[[  5 -71 -57]
 [ 84 -42 -32]
 [ 72 -52 -31]]
|
[[  5 -71 -57]
 [ 72 -52 -31]
 [ 84 -42 -32]]

[[ 30  11 -57  19 -64 -51]
 [ 10 -61  21 -27 -47  61]
 [-59  21 -76  -4   7 -43]
 [-18 -82 -31  23  56  -7]
 [ 18 -97   0  24 -14 -22]
 [-71   3  -4 -42  37  48]]
|
[[-71   3  -4 -42  37  48]
 [-59  21 -76  -4   7 -43]
 [-18 -82 -31  23  56  -7]
 [ 10 -61  21 -27 -47  61]
 [ 18 -97   0  24 -14 -22]
 [ 30  11 -57  19 -64 -51]]

[[ 53  68 -39  71 -10  -5]
 [ -4   3 -18  -3   0  23]
 [ 35  63 -49  46  -8  -2]
 [  1  63 -17  97  -7 -57]]
|
[[ -4   3 -18  -3   0  23]
 [  1  63 -17  97  -7 -57]
 [ 35  63 -49  46  -8  -2]
 [ 53  68 -39  71 -10  -5]]

[[ 10  30  12  -8  64  -7  -5   9   6 -18 -11 -51  43  35 -25]
 [ -4  -4 -20  67 -37  71  83  54  82  50  12 -77  33   1  42]
 [ -1   0   1  -1   2  -1  -2  -1  -2   3   2   1   3   5   3]
 [ -2  -1  -2   0   1   0   0  -3  -4   5   2   4   2   1   3]]
|
[[ -4  -4 -20  67 -37  71  83  54  82  50  12 -77  33   1  42]
 [ -2  -1  -2   0   1   0   0  -3  -4   5   2   4   2   1   3]
 [ -1   0   1  -1   2  -1  -2  -1  -2   3   2   1   3   5   3]
 [ 10  30  12  -8  64  -7  -5   9   6 -18 -11 -51  43  35 -25]]

[[ 95 -50 -43]
 [ 67  -3 -71]]
|
[[ 67  -3 -71]
 [ 95 -50 -43]]

[[  0   1   1   0   1   2   1]
 [-26  11  16  -6  -2 -30   1]
 [ 29 -56  22  49  11 -51 -84]
 [-19   8  13  -5   1 -20   1]]
|
[[-26  11  16  -6  -2 -30   1]
 [-19   8  13  -5   1 -20   1]
 [  0   1   1   0   1   2   1]
 [ 29 -56  22  49  11 -51 -84]]

[[-20  48  -7  15 -47]
 [-33   8 -37  25  30]
 [ -3  51  24  36  60]
 [ 53  56 -10 -61 -57]
 [  7 -45  32 -12 -39]
 [ 12 -30  84  -4  35]
 [-27  22 -56  21  24]]
|
[[-33   8 -37  25  30]
 [-27  22 -56  21  24]
 [-20  48  -7  15 -47]
 [ -3  51  24  36  60]
 [  7 -45  32 -12 -39]
 [ 12 -30  84  -4  35]
 [ 53  56 -10 -61 -57]]

[[-28 -27  56  63  58 -22 -47 -40 -11]
 [ 61 -15 -13 -48 -52  58  23  22  51]
 [-18  65  47 -62 -71 -23 -47 -46 -24]
 [-19 -26  44 -39 -51 -13  49  55 -18]
 [  9  18 -45 -24 -17   5  32  27   0]
 [-95  24   6   6  11 -89  45  45 -89]
 [ -6 -62  79  40  26   3 -23 -12  11]]
|
[[-95  24   6   6  11 -89  45  45 -89]
 [-28 -27  56  63  58 -22 -47 -40 -11]
 [-19 -26  44 -39 -51 -13  49  55 -18]
 [-18  65  47 -62 -71 -23 -47 -46 -24]
 [ -6 -62  79  40  26   3 -23 -12  11]
 [  9  18 -45 -24 -17   5  32  27   0]
 [ 61 -15 -13 -48 -52  58  23  22  51]]

[[-30  28  -6  18 -15  93]
 [-31  57  43   3  11  71]
 [  1 -79 -10  -6  -4   5]
 [-22  45 -61   7  -7   2]
 [ -3   0 -16  23   6  42]
 [-33 -62  28  10   6  12]
 [ 40 -20  17   1 -14  47]
 [  8 -12  14  18 -11  -9]
 [-49 -27   3   1   8 -22]]
|
[[-49 -27   3   1   8 -22]
 [-33 -62  28  10   6  12]
 [-31  57  43   3  11  71]
 [-30  28  -6  18 -15  93]
 [-22  45 -61   7  -7   2]
 [ -3   0 -16  23   6  42]
 [  1 -79 -10  -6  -4   5]
 [  8 -12  14  18 -11  -9]
 [ 40 -20  17   1 -14  47]]
---
[[-46  25  55 -26]
 [-76  42  60 -37]
 [-41 -82  13 -70]]
|
[[-41 -82  13 -70]
 [-46  25  55 -26]
 [-76  42  60 -37]]

[[ 71  26 -31 -56]
 [ 57 -67  62 -24]
 [-68  25 -41 -32]
 [-40  46  61  69]
 [-19  26  82  82]
 [ 62  44 -48 -53]
 [-43  15 -49  51]
 [-56  30 -59  45]
 [ 60  53 -37 -46]]
|
[[-56  30 -59  45]
 [-43  15 -49  51]
 [ 62  44 -48 -53]
 [-68  25 -41 -32]
 [ 60  53 -37 -46]
 [ 71  26 -31 -56]
 [-40  46  61  69]
 [ 57 -67  62 -24]
 [-19  26  82  82]]

[[-76 -23 -23 -72]
 [ 86  -6 -25 -81]
 [ 14 -26  -7 -19]
 [  8  31 -21  33]
 [-89  13 -28 -23]
 [ 32 -28   7 -43]
 [ 14  -3   2 -52]]
|
[[-89  13 -28 -23]
 [ 86  -6 -25 -81]
 [-76 -23 -23 -72]
 [  8  31 -21  33]
 [ 14 -26  -7 -19]
 [ 14  -3   2 -52]
 [ 32 -28   7 -43]]

[[ 25  44 -61 -18 -19]
 [-20  45 -65 -13  38]
 [ 19  50  21   2 -44]
 [ 20  89 -18 -21 -21]]
|
[[-20  45 -65 -13  38]
 [ 25  44 -61 -18 -19]
 [ 20  89 -18 -21 -21]
 [ 19  50  21   2 -44]]

[[-36 -34   2  24]
 [ 36   5  86  11]
 [ 43   9 -20  -9]
 [-67  68 -67 -54]
 [-49  19  12  40]
 [-30 -14 -25  45]
 [ -3  56  -7   9]
 [ 75 -13  33  26]
 [-58  61  17 -38]
 [ -6 -44  35 -10]
 [-25 -65  58  84]
 [-30  14  -4  -2]]
|
[[-67  68 -67 -54]
 [-30 -14 -25  45]
 [ 43   9 -20  -9]
 [ -3  56  -7   9]
 [-30  14  -4  -2]
 [-36 -34   2  24]
 [-49  19  12  40]
 [-58  61  17 -38]
 [ 75 -13  33  26]
 [ -6 -44  35 -10]
 [-25 -65  58  84]
 [ 36   5  86  11]]

[[ -1   5 -18  -9  17 -31 -35  -1  -4  -4  -1  14  -5  -8  -8  -2]
 [  2   0 -39   8  18  11   2  -7 -25   7 -16  24  -4   3  30  -7]
 [ -6   1 -38   9  22  23 -10 -14 -19  14  -9  26   3  -5  29   6]
 [ -3   5  -9  -5  10 -20 -20   0   0   3  -2   9  10  -3  -7  11]
 [-42 -50  13 -93  -6  11  52 -27 -17  17 -51  16  25  16 -32  37]]
|
[[  2   0 -39   8  18  11   2  -7 -25   7 -16  24  -4   3  30  -7]
 [ -6   1 -38   9  22  23 -10 -14 -19  14  -9  26   3  -5  29   6]
 [ -1   5 -18  -9  17 -31 -35  -1  -4  -4  -1  14  -5  -8  -8  -2]
 [ -3   5  -9  -5  10 -20 -20   0   0   3  -2   9  10  -3  -7  11]
 [-42 -50  13 -93  -6  11  52 -27 -17  17 -51  16  25  16 -32  37]]

[[-21   2   3  36]
 [-10 -19  20 -37]
 [ 31  -3   5  66]
 [ 14   0  14 -49]
 [-13  -1  25  -3]
 [-27 -15   6 -39]
 [ 33  -7  32  -7]
 [ 34  21   7 -30]
 [-31  13 -21 -26]
 [ 18   4   4  -9]
 [ 12 -12  -7  78]
 [  8  -9  -8  59]]
|
[[-31  13 -21 -26]
 [  8  -9  -8  59]
 [ 12 -12  -7  78]
 [-21   2   3  36]
 [ 18   4   4  -9]
 [ 31  -3   5  66]
 [-27 -15   6 -39]
 [ 34  21   7 -30]
 [ 14   0  14 -49]
 [-10 -19  20 -37]
 [-13  -1  25  -3]
 [ 33  -7  32  -7]]
